A single turn carries every row of the set below to another of its rows. Some are shown first; where does it send the rows asked next?
Z416: -0.043,0.785,-0.218,-2.074,-0.700,-0.821,0.320,-2.438,1.133,0.363,-0.736,-2.584
Z397: 0.836,1.211,0.732,1.140,0.265,2.265,-2.450,-0.986,0.108,1.857,0.008,-1.801
Z412: 0.032,1.007,-2.569,0.255,0.032,1.932,-3.412,-0.369,0.008,0.676,0.405,-2.242
Z213: 0.025,-0.246,-2.034,1.394,0.097,0.297,1.442,1.070,-0.418,0.190,-0.109,-3.795
Z541: 1.501,1.794,-1.091,1.339,0.459,2.388,-1.054,0.770,-0.649,1.476,0.840,-1.272
Z834: 1.364,0.040,1.274,-1.065,-0.458,-1.626,-2.300,-0.313,-0.017,0.826,-0.334,0.253
Z619: -0.695,-0.075,0.452,-1.615,-0.220,-1.903,-2.585,-0.123,0.875,1.837,-0.828,-2.835
Z166: -0.796,-0.869,0.198,0.960,-0.202,-0.007,-0.413,-1.082,0.615,0.631,-1.284,-4.600
Z663: -0.054,0.077,-3.096,-1.711,-0.543,-0.221,0.650,-1.573,0.209,-0.669,0.664,-2.073
Z55: -0.596,-0.152,-2.013,0.345,0.642,0.816,1.907,-1.048,0.033,-0.264,0.413,-0.166
Z593: 1.131,-0.318,-1.040,-1.749,-0.789,-1.763,-2.985,-0.083,-0.314,-0.027,0.330,-0.175
Z756: -1.357,-0.749,-2.419,1.457,0.360,0.304,0.301,0.511,0.078,-0.113,-0.849,-3.663
Z282: 0.501,-1.269,-1.342,0.969,0.847,0.266,0.207,1.575,-1.263,1.226,1.916,-0.385
Z441: -0.356,0.197,-0.476,1.737,0.452,0.149,1.615,0.938,0.114,0.843,-1.150,-3.477
Z894: 2.053,-0.322,0.970,-0.415,-0.298,-0.993,-1.442,0.035,-0.740,0.704,0.664,0.777
Z303: -0.029,1.822,-1.006,-0.289,-0.151,1.260,-3.657,-0.708,0.719,1.318,-0.722,-2.740
Z337: -0.574,-1.228,1.991,1.009,0.921,-0.108,-1.063,-0.227,0.060,2.201,-0.023,-0.704
Z187: 0.605,-0.326,0.548,0.845,-0.448,-0.008,0.767,-0.538,0.062,0.909,-0.552,-4.740
Z135: -1.318,1.257,-2.473,-1.010,0.393,-0.561,1.270,-0.427,0.971,-0.110,-1.066,-1.064
Z188: -0.832,-0.169,-2.132,0.268,-0.330,-0.463,-0.191,0.239,0.390,0.077,-1.080,-4.801
Z612: -1.604,-0.627,-1.619,-0.973,-0.018,0.082,-0.471,-2.788,1.041,-0.422,-0.565,-1.560
Z49: 1.145,0.912,0.858,-0.340,0.406,-1.250,0.639,1.967,-0.309,2.415,0.298,-1.476
Z959: -0.375,-1.321,-1.400,0.567,-0.562,0.166,-0.574,-0.989,0.077,0.009,-0.264,-4.917
Z673: 0.615,2.385,-2.868,-0.062,0.035,1.335,-2.232,1.060,-0.077,0.975,0.126,-2.226
Z80: 0.077,-0.014,-1.503,-1.117,-0.126,-1.691,-2.769,0.649,-0.011,-0.053,-0.462,0.676
Z657: 0.989,1.218,-0.625,-0.741,0.007,-0.093,2.702,-0.689,0.126,0.497,0.239,-1.223
Z498: -0.088,2.126,-1.989,1.273,0.875,1.954,-1.753,1.154,0.015,1.233,-0.332,-0.995
Z380: 0.666,-0.667,0.230,-0.683,-0.428,0.574,0.951,-3.052,0.190,0.192,0.760,-1.750
Z629: 1.400,2.584,0.425,0.794,0.296,1.696,-1.302,0.463,0.053,2.115,-0.242,-1.777
Z244: 0.980,-0.015,0.464,0.179,0.342,-0.967,-1.201,0.769,-0.434,0.704,-0.086,1.617
Z357: 0.763,-0.368,-1.794,-0.486,0.042,-1.088,-1.892,0.984,-0.728,-0.201,0.568,1.186
Z468: 1.599,-1.434,0.905,-0.884,-0.622,-0.572,-1.470,-0.760,-0.714,1.697,1.786,-2.687
Z868: 0.739,-0.950,0.234,-0.956,-0.468,-1.252,-3.139,-0.867,-0.161,0.234,0.102,0.306
Z768: -1.811,0.112,-1.817,0.248,1.255,-1.076,-0.938,2.210,0.264,1.355,-0.684,-0.507
Z939: 1.583,1.432,-0.181,-0.185,-0.589,1.689,-2.974,-1.097,0.029,1.521,0.477,-3.011
Z624: 0.053,-0.897,0.289,2.061,0.253,0.808,1.207,-0.237,-0.241,0.790,-0.359,-3.595
Z140: -1.376,-2.259,-1.777,-0.316,0.231,-0.393,-3.038,-0.553,-0.086,0.653,0.793,-1.731
Z560: 1.336,0.612,-0.778,-0.601,0.044,-1.475,-1.045,1.562,-0.602,0.419,0.149,1.132
Z953: 0.345,-0.100,-2.925,-1.685,-0.288,-1.554,-1.360,1.640,-0.510,0.842,1.103,-2.499
Z825: -0.586,0.503,0.866,0.036,0.474,0.264,1.587,-1.909,0.962,0.813,-0.979,-0.731

Z213 moves to Z441
Z380 moves to Z416
Z397 moves to Z939
Where do these go?
Z834 moves to Z868
Z337 moves to Z468

A single turn carries every row of the set below to another of its rows. Some are shown first; where does it send the rows asked next?
Z890: -1.177,-0.543,-1.359,-2.010,-0.958,-0.505,-0.491,-0.332,-2.073,1.428,0.361,-1.754,-0.032,-1.718,0.300,-1.541,0.675,-1.181
Z804: -0.114,-0.099,-0.494,-1.958,-1.216,0.050,0.714,0.602,-1.155,-1.891,0.140,-0.993,0.765,1.774,1.564,1.337,-1.558,1.843
Z615: 0.482,-0.450,-1.391,-0.671,1.365,-1.118,0.623,0.649,2.681,0.934,-1.810,0.576,0.707,-0.515,-2.158,0.229,-0.519,0.358
Z822: 0.173,1.024,-0.712,-0.517,0.299,-1.418,-0.105,-0.817,2.336,1.503,-0.894,-0.032,2.098,-0.641,-1.340,0.294,0.365,-0.343
Z518: -0.639,1.526,0.082,0.953,-1.713,-0.010,0.784,1.627,-0.349,-1.127,-0.158,0.986,-1.792,-1.472,-0.252,-1.624,1.036,0.385
Z24: 0.027,-1.736,1.361,1.357,0.182,-1.010,-1.083,-1.706,-0.951,1.358,0.763,-0.577,0.125,0.154,0.191,2.191,-1.171,0.136
Z453: -0.715,0.600,0.069,-1.680,0.808,-0.339,1.325,-0.629,2.872,1.427,-0.824,0.354,0.903,-1.517,-1.984,0.900,-0.787,-0.326
Z703: -0.992,0.167,0.522,-2.328,-0.807,0.465,0.884,0.212,-1.036,-1.771,-0.256,-0.288,0.311,1.733,1.942,1.706,-1.404,1.515
Z603: 0.057,-2.242,1.656,0.332,0.854,0.159,0.056,-1.010,-0.406,1.179,1.044,-0.266,-0.962,-0.491,-0.490,2.693,-2.328,-0.008
Z4: 1.160,-1.653,-1.868,-1.824,1.086,0.439,-0.875,1.849,-1.244,0.789,-0.068,-0.456,-1.012,-0.653,0.277,-1.943,-0.207,-1.579
Z614: 0.133,-0.173,0.102,-2.179,-0.312,0.863,0.858,1.113,-0.739,-1.927,0.144,-0.243,0.145,1.962,1.725,1.452,-1.965,1.390
Z902: 0.121,1.325,-0.278,0.349,-1.811,0.512,1.365,1.977,-0.116,-1.248,0.914,0.396,-1.781,-2.225,-0.822,-1.475,-0.033,0.273
Z856: 0.196,2.011,0.739,0.418,-1.301,0.858,0.756,1.636,0.072,-0.964,0.891,1.143,-1.588,-1.562,0.017,-1.447,0.528,-0.616
Z339: -2.038,-1.261,0.068,-2.702,1.015,0.882,0.259,0.509,-1.148,1.239,-0.915,0.330,-2.044,-1.462,0.496,-0.990,0.101,-1.575
Z517: 0.846,-2.950,0.237,1.382,0.776,-0.906,-0.639,-0.312,-0.789,0.749,0.294,-0.621,-0.810,0.189,-0.747,1.987,-1.933,0.774

Z453 moves to Z822
Z603 moves to Z24
Z890 moves to Z4
Where do these go?
Z856 moves to Z518
Z614 moves to Z703

A single turn carries every row of the set below to another of its rows. Some are shown first; where does it send the rows asked next?
Z167: -0.606,2.069,-0.787,0.472,1.768,0.614,0.464,0.231,0.878,-0.702,0.799,-0.650,0.287,-1.665,0.482
Z108: -1.557,0.779,-0.871,0.523,2.218,-1.435,0.182,0.437,1.285,-1.387,0.994,-0.947,0.079,0.954,0.499
Z170: 0.974,-2.512,1.296,-0.372,0.283,0.447,-0.337,0.300,-0.691,1.924,1.172,1.917,1.429,0.475,0.594
Z925: 1.225,-0.251,0.508,-1.438,-1.636,0.726,-1.258,-0.035,-1.931,0.864,-0.185,1.188,-0.716,0.595,-2.196
Z758: -1.511,1.312,-0.217,1.483,0.355,-1.454,0.697,0.263,0.165,-2.491,0.960,1.482,-0.799,0.519,0.159
Z87: -1.586,0.779,-1.097,-0.379,0.264,-0.811,0.820,0.878,1.285,2.382,-0.160,0.104,0.621,2.107,-1.351
Z192: -0.655,-0.800,1.194,0.627,-0.284,-2.283,-1.158,3.153,-0.184,1.585,-0.981,0.163,0.080,0.120,0.689
Z928: -0.726,0.914,-0.636,-0.012,0.029,-1.768,-1.366,-0.810,-0.406,1.163,1.214,-1.237,-1.465,0.705,-2.368
Z100: -1.672,0.419,0.863,-0.895,-0.701,0.319,-0.057,0.684,0.250,-1.041,-2.284,1.206,-0.787,0.849,-2.643
Z816: 0.540,-0.656,-0.628,1.203,-0.210,-1.558,-0.946,0.730,-1.033,-0.078,1.898,1.503,-0.358,-1.409,1.989
Z365: 1.450,-1.438,2.689,1.336,0.606,0.408,-1.056,-0.310,-0.210,0.090,-0.131,1.517,0.371,-1.471,-0.762
Z5: -0.152,-1.015,-0.059,-0.331,1.454,-0.931,0.596,-0.704,-0.328,1.646,0.274,-1.651,2.726,0.504,1.193
Z792: -0.846,-0.505,0.062,0.656,-0.917,-2.315,0.154,3.336,-0.086,0.939,-0.021,1.931,-0.601,-0.198,-0.060
Z630: -1.511,1.145,0.242,-2.443,-0.019,0.366,0.282,-2.794,-0.364,0.220,-0.071,-0.317,-0.410,-0.756,-0.933
Z981: 1.105,-1.801,1.381,-1.601,-0.716,0.009,-1.271,0.406,-1.738,1.057,-1.596,0.405,0.225,1.183,-1.619
Z488: -1.649,-0.469,-0.231,-0.739,-0.056,-1.710,0.330,0.801,0.790,2.375,-0.818,0.733,0.853,2.758,-1.055
Z590: -2.019,0.180,0.041,-2.470,0.555,0.459,0.603,-2.097,-0.031,0.686,-0.134,-1.503,1.086,0.569,0.134
Z389: -1.017,-2.678,0.751,1.062,-0.609,-1.863,0.255,-0.311,0.438,-0.301,0.142,2.007,1.226,-0.875,1.743
Z329: -0.431,-2.570,2.115,-0.472,-0.708,-0.927,-0.368,0.171,-2.015,1.073,0.012,2.472,0.810,0.186,-1.323
Z808: 0.479,-0.644,1.600,-1.136,-0.796,1.330,1.218,-2.050,0.531,-0.790,-0.450,1.755,0.398,-0.617,0.706
Z884: 0.915,0.155,-0.108,0.212,-1.688,0.557,-0.144,-0.706,-0.895,-0.719,1.304,0.915,-1.536,-2.027,-1.421
Z394: -0.224,0.368,1.028,0.274,1.906,-0.058,-0.016,-0.274,-0.242,-1.786,-0.053,-0.531,1.182,-1.846,1.948
Z450: -0.867,0.886,-1.413,0.214,0.080,-2.092,-0.201,0.330,-1.206,0.778,1.815,-0.572,-1.289,0.813,-2.158
Z654: 1.264,-0.495,0.578,-0.946,-1.946,1.189,-0.803,-0.472,-1.525,0.485,0.478,1.161,-1.211,0.168,-1.963
Z255: -0.156,-1.419,-1.892,0.975,-0.578,-1.858,0.280,2.325,-0.863,-0.285,0.571,0.708,0.802,0.226,1.431
Z645: -0.891,0.502,-0.124,1.301,-0.682,-0.625,0.827,-0.608,-0.238,-1.276,0.543,3.702,-0.458,0.097,-0.455
Z74: -1.438,0.194,0.422,-2.044,0.805,0.142,0.965,-1.756,0.125,0.770,0.036,-1.673,2.032,0.322,0.580
Z384: -1.834,-0.021,-0.235,-0.488,-1.065,-0.397,0.643,1.576,0.011,-1.214,-2.322,0.942,0.103,1.450,-2.043
Z947: -0.782,-1.273,1.303,0.352,0.007,-1.789,-1.881,2.819,-0.163,1.676,-0.821,0.240,0.976,-0.172,0.943
Z545: -0.217,-0.730,-1.317,0.863,1.514,0.673,1.038,-0.503,-1.069,-1.101,1.578,1.154,1.948,-0.660,0.564
Z653: -1.905,1.274,-0.096,0.856,0.726,-1.665,0.734,0.550,0.855,-2.477,1.253,0.685,-0.587,0.615,-0.278
Z803: 1.402,-0.055,-0.552,-0.191,-0.431,0.844,-0.225,-1.762,0.193,1.150,-0.404,-0.152,0.830,-2.069,1.477
Z752: -2.224,-0.333,0.903,-1.065,-0.525,-1.875,-1.505,0.422,-1.262,-0.296,-1.706,-1.626,-0.203,-0.783,-1.805
Z383: -0.865,-2.040,1.632,-0.061,0.940,-0.217,-1.917,1.075,0.601,0.702,-1.689,-0.528,1.855,-0.500,1.052
Z496: 0.170,-0.233,1.984,-1.102,-0.109,0.539,-0.924,-3.127,1.065,0.199,-1.028,-0.069,-0.283,-0.168,-0.252
Z719: -1.687,0.369,-0.036,-1.336,-0.075,-1.386,-1.361,0.462,-0.326,-0.241,-1.405,-2.813,-0.253,-0.900,-0.986

Z394 moves to Z808
Z752 moves to Z384
Where do these go?
Z108 moves to Z630
Z255 moves to Z167
Z450 moves to Z719
Z653 moves to Z590
Z645 moves to Z5
Z758 moves to Z74
Z365 moves to Z389

A single turn carries every row of the set below to another of its rows. Some are shown first; where does it send the rows asked next?
Z791: -3.564,-0.583,-0.908,0.223,1.814,0.278,0.299,-1.369,-1.720,0.599,3.142,0.822
Z566: -2.447,0.797,-0.717,2.376,2.727,0.513,0.436,-1.291,0.544,0.070,2.811,0.257
Z328: 0.406,0.462,-1.835,1.111,1.134,0.119,1.019,-1.587,2.787,0.183,1.039,2.443
Z471: -4.347,-0.159,-1.423,0.472,1.292,1.024,0.471,-1.897,-1.189,1.052,1.621,0.319
Z185: -0.395,0.837,-1.574,-3.139,0.530,-0.412,-0.699,0.471,0.593,-0.563,0.735,2.020
Z561: -2.423,0.745,-1.156,2.545,2.681,0.276,0.241,-1.754,-0.169,0.230,2.461,0.331
Z356: -2.059,-1.126,-0.979,-1.493,2.178,0.421,-0.692,-2.385,1.243,0.640,1.890,1.827
Z433: -2.429,2.146,-2.034,-1.056,-0.478,-0.443,0.072,1.390,-1.155,-0.696,0.416,-0.332
Z256: -2.373,0.341,-1.851,-1.322,-0.269,-0.841,0.314,-0.162,-3.104,0.015,1.833,0.822
Z78: -3.138,1.129,-0.862,2.477,1.718,-0.093,0.048,-1.249,0.945,-0.186,1.331,-0.543
Z682: -0.318,2.034,-2.648,0.852,-0.879,1.103,2.390,-0.011,0.563,-0.986,0.731,-0.038
Z243: -0.706,1.814,-1.591,2.961,0.977,1.029,1.915,-1.378,0.850,-0.132,1.358,0.643
Z948: -2.369,0.223,-1.044,-1.385,-0.270,-1.188,0.245,-0.167,-2.779,0.419,2.278,0.872
Z672: -0.887,1.627,-2.503,-1.049,-1.418,-0.539,1.149,0.867,-1.361,-0.983,0.954,-0.077
Z706: -0.952,-0.222,-0.456,0.304,2.164,-0.180,-0.465,-1.991,2.818,-0.374,1.506,1.723
Z802: -0.262,0.277,-2.734,-2.454,-0.303,-0.985,0.102,0.884,0.739,-0.978,0.924,1.924
Z396: -0.316,2.081,-2.301,0.220,-1.114,1.387,2.621,0.266,0.586,-0.467,0.987,0.205
Z817: -3.484,-0.314,-1.538,0.190,1.944,0.013,-0.119,-1.357,-2.211,0.400,2.769,0.571
Z348: -0.110,0.622,-1.889,-1.981,0.144,1.149,1.009,0.162,2.016,-1.347,0.491,2.314
Z249: 0.310,0.293,-2.878,-0.861,-0.408,0.502,1.572,-0.192,2.376,-0.866,0.636,1.995
Z109: -2.129,1.700,-2.355,0.247,-1.079,1.752,2.358,0.448,0.051,-0.995,0.073,0.622
Z604: -1.184,-0.267,-0.901,-2.774,1.120,-0.444,-0.862,-1.314,-0.413,0.956,1.290,2.725
Z935: -1.118,-0.262,-1.717,0.718,3.012,-0.209,-0.580,-1.840,2.207,0.637,2.016,1.750
Z451: -2.203,-1.201,-2.029,-1.332,2.634,0.026,-0.723,-1.537,0.158,0.932,2.326,2.450
Z631: -1.120,1.539,-2.176,-1.667,-1.361,-0.505,1.024,1.042,-1.018,-0.572,1.399,-0.385
Z280: -1.458,1.995,-0.695,2.865,-0.217,0.297,1.847,-0.824,0.513,-0.306,0.241,1.360
Z799: -2.918,1.163,-0.889,-0.438,-0.037,-0.831,-0.045,-0.553,-2.832,1.211,0.883,1.280
Z556: 0.197,0.454,-0.738,0.196,0.686,0.531,1.055,-1.231,2.650,-0.863,0.651,2.936
Z29: -1.204,-0.556,-2.024,-2.485,0.825,-1.169,-0.580,-0.202,-0.916,0.361,1.635,3.011
Z885: -0.446,2.177,-1.029,2.672,0.876,0.955,2.010,-0.801,1.086,0.005,1.526,0.868

Z29 moves to Z802
Z682 moves to Z243
Where do these go?
Z631 moves to Z396
Z185 moves to Z348
Z471 moves to Z799

